59  70  98  40  20
71  58  92  52  29
: 98, 20

782  144  312  680  618  189: 782, 144

 851  -537  -594   343   -99   774: 851, -594

9340  9024  9849  9839
7328  8804  2798  8016
: 9849, 2798

1472  2016  7776  5503  2697  5836: 7776, 1472

76  18  72  82   9: 82, 9

8747  2813  5163  5508  8423  9797  7187: 9797, 2813

5248  9901  3305  1735  9095  7134  3545: 9901, 1735

 50   31   44   18   27   32
158   78  192    3   26   68
: 192, 3
---
array([[ 48,  10,  26,  29,  49, -33,   6],
       [-54,  14, -58,  63,  -4, -25, -10],
       [ 70, -25,  62, -57,   0,  37,  -9]]) ==> 62

array([[ 13, -12,   8,   7],
       [-19, -15,  -2,  55],
       [-62,  46,  -9,  -1]]) ==> -9

array([[-27,  57, -67, -12,   2, -11],
       [ 12,  15, -23, -56, -30, -34],
       [-68,   6,  -5,  34,  19, -14]]) ==> -5

array([[ -2, -56, -55,  23, -20, -14],
       [  7,  51,  -3,  15, -59,  27],
       [-29, -33,  -7,   8,  -9, -13]]) ==> -7

array([[-15,  -7, -36,  80],
       [-14,  -6, -30,  78],
       [-15,  -7, -35,  80]]) ==> -35

array([[ 19,   4, -14,   6, -10,  41,  63],
       [ 38, -34, -33, -43,  26,  -2, -15],
       [-25,  38,  28,  20, -19,   6,  26]]) ==> 28

array([[-20, -44,  32, -33, -48, -25],
       [ 36, -15,   4, -23, -59,  21],
       [ -5,  12, -39, -10,  -9, -16]]) ==> -39

array([[  0,  32,   7, -74,   8],
       [ 39,  31, -21,  -8, -19],
       [-15,  19, -10, -17,  22]]) ==> -10
---
(75.55, -174.47, 81.46, 146.42) >> 81.46
((46.8, -125.3, -96.9, -48.0, -49.4, -156.8), (-95.9, -149.2, -96.9, -138.5, 103.9, 195.9)) >> -138.5
(4.87, -14.96, 4.11, 9.75, 10.42) >> 4.87
(-0.05, -0.14, 0.13, 0.10, -0.06, 0.07, 0.09) >> -0.05
(-7.20, -9.62, 11.90, 15.73) >> 11.90
(-0.070, -0.050, -0.114, 0.163, -0.058, -0.039) >> -0.058
((-0.169, 0.029, 0.020, -0.007, -0.126, -0.051), (0.040, 0.116, -0.160, -0.114, -0.203, 0.018)) >> -0.160
(-5.59, 10.62, -0.79, -13.09, 9.08) >> -0.79
((0.558, 0.349, 1.314, 0.550, 1.512, 1.584), (-0.921, -0.617, -1.779, 0.530, -0.331, -0.620), (0.136, -0.982, -1.154, -0.508, -0.268, 0.776)) >> -0.982
---
 -79.3    14.7  -131.7   177.8 | -131.7
-11.26   14.77   13.68  -16.74 | 13.68
 12.918  -12.029    3.803    1.834 | 3.803
171.8  -93.7   14.1  117.9 | 14.1
 1.105  -1.049  -0.952   1.272 | -0.952
 0.3   1.2  -1.4   0.0 | -1.4
---
Q: [78, -7, 6, 23, 6, 0]
A: 78
Q: [-19, 72, 75, 13, -32, 29]
A: -19
Q: [76, -43, 45, -30, 19, -18]
A: 76
Q: [-73, -3, -44, -18]
A: -73
Q: [30, -26, 74, 11, 50]
A: 30
Q: [-64, 41, 9, -6, 32, -51]
A: -64
Q: [-69, 13, 5, 45]
A: -69
---
[-1.61 -0.99  1.64 -0.50 -1.85  0.90]: 1.64
[-13.81  -4.22  -2.55 -12.46   8.98   0.68  18.48]: -2.55
[18.4 17.6 14.4 -9.5 15.9]: 14.4
[ -47.986  146.833  108.959 -116.446]: 108.959
[-0.13 -0.01  0.11 -0.02  0.10 -0.07]: 0.11
[ 0.051  0.159  0.097  0.180  0.190 -0.175]: 0.097
[ 0.058  0.068  0.154 -0.176  0.104  0.012]: 0.154
[ 0.06  0.14 -0.14  0.14 -0.03]: -0.14
---
[[ -3 -46  59 -15  23 -12  20]
 [  2 -38  57  -9   9  -9  17]
 [-14 -38  53 -31  30 -23  11]]: 53

[[26 44 33 36 49 25]
 [39 68 22 26 42 62]
 [27 24 32 32 27 59]]: 32

[[ -2  -2  -1  31  17]
 [ -8 -13  16  -4 -18]
 [ 40   3  59  17  -8]]: 59

[[ 42 -29  78  11 -52  51  -2]
 [-68  -8  31  -4 -21  40  22]
 [-23  12   7  -1  17  28  16]]: 7

[[ 59 -43 -60  15  74  42  48]
 [-50  44  -2  11   1  28 -42]
 [ 73 -11  81 -44 -32 -20 -60]]: 81

[[ 54  29  -6  10   2  -3]
 [  4  47  -6  -5 -71 -17]
 [-27 -14  -3 -56  50  11]]: -3

[[  7 -69 -21   2  11 -30]
 [ 27  21  36 -71   4   8]
 [-33 -19  11 -14  45   4]]: 11

[[-72 -78 -13  -5]
 [-49  -1 -55 -65]
 [-38 -42 -48 -62]]: -48

[[ 21  -8  -3 -27  20  -8 -45]
 [  9  -1  35  38 -12  -3  62]
 [-16  33 -46   2  15  -9  21]]: -46
---
[-63  14 -22 -65 -29 -72] Answer: -63, -72

[ 5 -1 -2  0 25 75] Answer: 5, 75

[-59  29 -47  22  53 -18  59] Answer: -59, 59

[  2 -48  21  60 -65] Answer: 2, -65

[ 10   7 -80  -9] Answer: 10, -9

[ 26 -11  -8 -70] Answer: 26, -70

[[ 22 -64  52  31 -31  61  37]
 [ 27 -64  52  31 -31  61  37]] Answer: 22, 37
---
[-26, 79, -56, -17, 10, -33] Out: -17

[[1, 31, 42, 9, -66],
 [0, -28, -39, -3, 75]] Out: -39

[43, 36, 66, -23, -19, 25, 7] Out: -19

[20, -16, -73, 58, 18, -8, 11] Out: 18

[-68, 52, -3, 33, 14, 21] Out: 33

[[-29, -52, 2, 78, 50],
 [-29, -45, 1, 34, 28]] Out: 1

[[59, 2, 18, 44, -9, -31],
 [56, 50, 44, 66, 30, -24]] Out: 66

[74, 12, 2, 4, 5] Out: 2

[32, 21, 61, 1, -27] Out: 61

[10, -28, 73, 60] Out: -28
---
[[34 55 59 56 62 52 59]
 [28 70 71 30 66 78 48]
 [43 37 47 23 37 60 24]]	78

[6 3 5 5 7 1]	7

[[318 786 565 593  47]
 [433 535 633 533 393]
 [440 437 626 549 104]]	786

[165   8 116  95 240]	240

[[133 254 167 155 160 107]
 [157 165  22 144 134 201]]	254

[196 273 663 830]	830

[[-20 -30 -15 -27   4  17]
 [ 13  36 -15  50 -11  42]]	50

[ 310  115 -609  585  176]	585

[  6   1 134 199  24]	199
